[[124 126 125 137 109 126 120 127 127]
 [127 117 129 132 127 119 125 133 119]
 [128 113 129 130 132 116 127 136 118]
 [126 117 128 132 123 121 123 132 119]
 [125 135 126 123 118 143 119 117 127]
 [129 138 128 123 131 137 131 123 135]
 [131 128 131 120 146 129 135 130 127]
 [126 113 128 134 124 117 123 135 117]
 [123 126 125 139 105 125 119 127 128]
 [126 117 130 117 136 133 123 126 112]]
=>
[[126 125 137 109 126 120 127 127 124]
 [117 129 132 127 119 125 133 119 127]
 [113 129 130 132 116 127 136 118 128]
 [117 128 132 123 121 123 132 119 126]
 [135 126 123 118 143 119 117 127 125]
 [138 128 123 131 137 131 123 135 129]
 [128 131 120 146 129 135 130 127 131]
 [113 128 134 124 117 123 135 117 126]
 [126 125 139 105 125 119 127 128 123]
 [117 130 117 136 133 123 126 112 126]]

[[136 125 127 132 102]
 [158 134 132 125 144]
 [131 127 112 127 117]
 [101 130 107 127 154]]
=>
[[125 127 132 102 136]
 [134 132 125 144 158]
 [127 112 127 117 131]
 [130 107 127 154 101]]

[[128 128 128 128 128 129 140 150 150]
 [128 129 140 150 151 150 150 151 150]
 [128 128 128 129 136 149 150 150 150]
 [128 128 128 128 128 128 129 138 149]
 [128 128 129 141 149 151 150 150 150]
 [130 142 148 150 150 150 150 150 151]
 [128 128 128 128 128 128 128 130 142]
 [128 128 128 128 128 128 136 149 150]
 [128 128 128 128 128 128 129 139 149]
 [128 128 128 128 135 148 150 150 150]]
=>
[[128 128 128 128 129 140 150 150 128]
 [129 140 150 151 150 150 151 150 128]
 [128 128 129 136 149 150 150 150 128]
 [128 128 128 128 128 129 138 149 128]
 [128 129 141 149 151 150 150 150 128]
 [142 148 150 150 150 150 150 151 130]
 [128 128 128 128 128 128 130 142 128]
 [128 128 128 128 128 136 149 150 128]
 [128 128 128 128 128 129 139 149 128]
 [128 128 128 135 148 150 150 150 128]]

[[121 121 125 137 124 129 134 134 142 127 132]
 [113 114 106 147  98 128 126 135 142 132 131]
 [135 129 138 129 126 136 120 105 126 129 123]
 [137 137 135 116 137 128 123 121 113 129 124]]
=>
[[121 125 137 124 129 134 134 142 127 132 121]
 [114 106 147  98 128 126 135 142 132 131 113]
 [129 138 129 126 136 120 105 126 129 123 135]
 [137 135 116 137 128 123 121 113 129 124 137]]

[[152 152 147 131 148 104 146 104]
 [106 105 104 152 105 149 104 124]
 [104 104 104 142 111 152 105 151]
 [152 152 152 108 151 104 150 105]
 [107 106 104 152 104 147 105 121]
 [122 124 152 104 149 116 152 152]
 [152 152 152 105 152 104 151 105]
 [107 106 104 152 104 148 104 121]
 [108 109 152 105 150 123 152 152]
 [104 104 151 115 109 152 149 152]
 [147 148 104 152 105 116 105 104]]
=>
[[152 147 131 148 104 146 104 152]
 [105 104 152 105 149 104 124 106]
 [104 104 142 111 152 105 151 104]
 [152 152 108 151 104 150 105 152]
 [106 104 152 104 147 105 121 107]
 [124 152 104 149 116 152 152 122]
 [152 152 105 152 104 151 105 152]
 [106 104 152 104 148 104 121 107]
 [109 152 105 150 123 152 152 108]
 [104 151 115 109 152 149 152 104]
 [148 104 152 105 116 105 104 147]]

[[128 125 124 137 118 132 138 112 142 123 133 145]
 [135 130 127 127 129 124 142 138 139 124 125 121]
 [137 125 121 137 127 122 141 145 139 128 124 120]
 [136 132 129 128 134 124 139 146 135 129 125 117]
 [137 122 119 139 124 123 141 142 140 127 125 123]
 [134 141 142 123 148 133 124 150 120 140 131 119]]
=>
[[125 124 137 118 132 138 112 142 123 133 145 128]
 [130 127 127 129 124 142 138 139 124 125 121 135]
 [125 121 137 127 122 141 145 139 128 124 120 137]
 [132 129 128 134 124 139 146 135 129 125 117 136]
 [122 119 139 124 123 141 142 140 127 125 123 137]
 [141 142 123 148 133 124 150 120 140 131 119 134]]

[[142 129 118 119 106]
 [126 153 125 122 136]
 [135 114 145 138 120]
 [143 138 134 123 135]
 [144 120 127 144 124]
 [136 148 138 137 132]]
=>
[[129 118 119 106 142]
 [153 125 122 136 126]
 [114 145 138 120 135]
 [138 134 123 135 143]
 [120 127 144 124 144]
 [148 138 137 132 136]]

[[139 138 106 107 133]
 [134 140 150 131 124]
 [149 150 107 106 150]
 [106 106 147 150 107]
 [149 146 106 105 150]]
=>
[[138 106 107 133 139]
 [140 150 131 124 134]
 [150 107 106 150 149]
 [106 147 150 107 106]
 [146 106 105 150 149]]

[[117 114 130 133 102 116]
 [131 133 129 141 148 141]
 [122 121 128 125 106 115]
 [117 116 130 139 108 121]
 [124 125 131 147 143 141]
 [141 143 125 112 144 132]]
=>
[[114 130 133 102 116 117]
 [133 129 141 148 141 131]
 [121 128 125 106 115 122]
 [116 130 139 108 121 117]
 [125 131 147 143 141 124]
 [143 125 112 144 132 141]]
---
[[145 143 146 141]
 [141 152 145 137]
 [143 136 140 158]
 [156 147 149 138]
 [139 147 142 141]]
=>
[[152 145]
 [136 140]]

[[113 119 155 134]
 [114 146 144 132]
 [126 148 153 135]
 [118 148 143 132]]
=>
[[146 144]
 [148 153]]

[[152 114 153 135]
 [136 149 105 104]
 [148 104 121 104]
 [152 152 105 105]]
=>
[[149 105]
 [104 121]]

[[141 122 130 132 137]
 [136 150 137 132 118]
 [115 142 140 142 136]]
=>
[[150 137]
 [142 140]]

[[107 133 127]
 [119 139 139]
 [119 139 141]]
=>
[[139 139]
 [139 141]]

[[157 156 126]
 [101 100 130]
 [150 101 133]
 [ 99 155 126]
 [109 153 126]]
=>
[[100 130]
 [101 133]]

[[134 144 156 111]
 [121 111  98 145]
 [140 157 151 119]]
=>
[[111  98]
 [157 151]]
---
[[138 124 143 113 144 146]
 [137 142 138 116 126 115]
 [139 119 131 131 132 126]
 [126 133 124 131 124 137]
 [143 142 116 125 137 136]
 [141 116 134 133 125 132]
 [132 139 142 124 125 124]
 [146 117 133 107 137 146]]
=>
[[137 142 138 116 126 115]
 [126 133 124 131 124 137]
 [141 116 134 133 125 132]
 [146 117 133 107 137 146]]

[[127 126 128 128 127 127 127 138 131]
 [128 128 128 128 127 128 129 124 131]
 [130 129 128 128 129 127 128 137 117]
 [128 128 128 128 127 129 128 128 124]
 [128 127 128 127 128 129 129 118 121]
 [120 138 127 111 106 151 106 135 133]]
=>
[[128 128 128 128 127 128 129 124 131]
 [128 128 128 128 127 129 128 128 124]
 [120 138 127 111 106 151 106 135 133]]

[[114 133 131 155 144 118]
 [153 141 125 109 122 153]
 [113 130 135 156 144 115]
 [135 118 153 138 134 139]]
=>
[[153 141 125 109 122 153]
 [135 118 153 138 134 139]]

[[131 135 147 149 119 155 135 122 155 117 143 133 116 119 127]
 [134 130 119 117 146 111 132 142 110 147 123 133 151 146 138]
 [147 138 120 115 142 119 122 148 138 147 124 125 126 142 146]
 [131 135 147 149 119 155 134 123 154 118 143 133 116 119 127]]
=>
[[134 130 119 117 146 111 132 142 110 147 123 133 151 146 138]
 [131 135 147 149 119 155 134 123 154 118 143 133 116 119 127]]

[[152 104 152 151 152 110 104 104 104 105]
 [104 152 103 103 105 152 151 151 151 149]
 [144 152 104 104 144 151 151 152 152 109]
 [147 151 104 104 147 151 152 151 152 108]]
=>
[[104 152 103 103 105 152 151 151 151 149]
 [147 151 104 104 147 151 152 151 152 108]]

[[128 143 138 150 129 131]
 [121 115 118 115 127 118]]
=>
[[121 115 118 115 127 118]]

[[128 127 120 124 128 125 129 128]
 [129 140 127 133 127 126 128 129]
 [129 156 126 128 128 129 126 125]
 [124 135 123 120 123 138 126 129]
 [128 128 133 125 112 118 130 128]
 [129 154 127 132 126 137 129 129]
 [128 124 127 132 125 137 122 125]
 [128 136 125 126 137 127 124 128]]
=>
[[129 140 127 133 127 126 128 129]
 [124 135 123 120 123 138 126 129]
 [129 154 127 132 126 137 129 129]
 [128 136 125 126 137 127 124 128]]
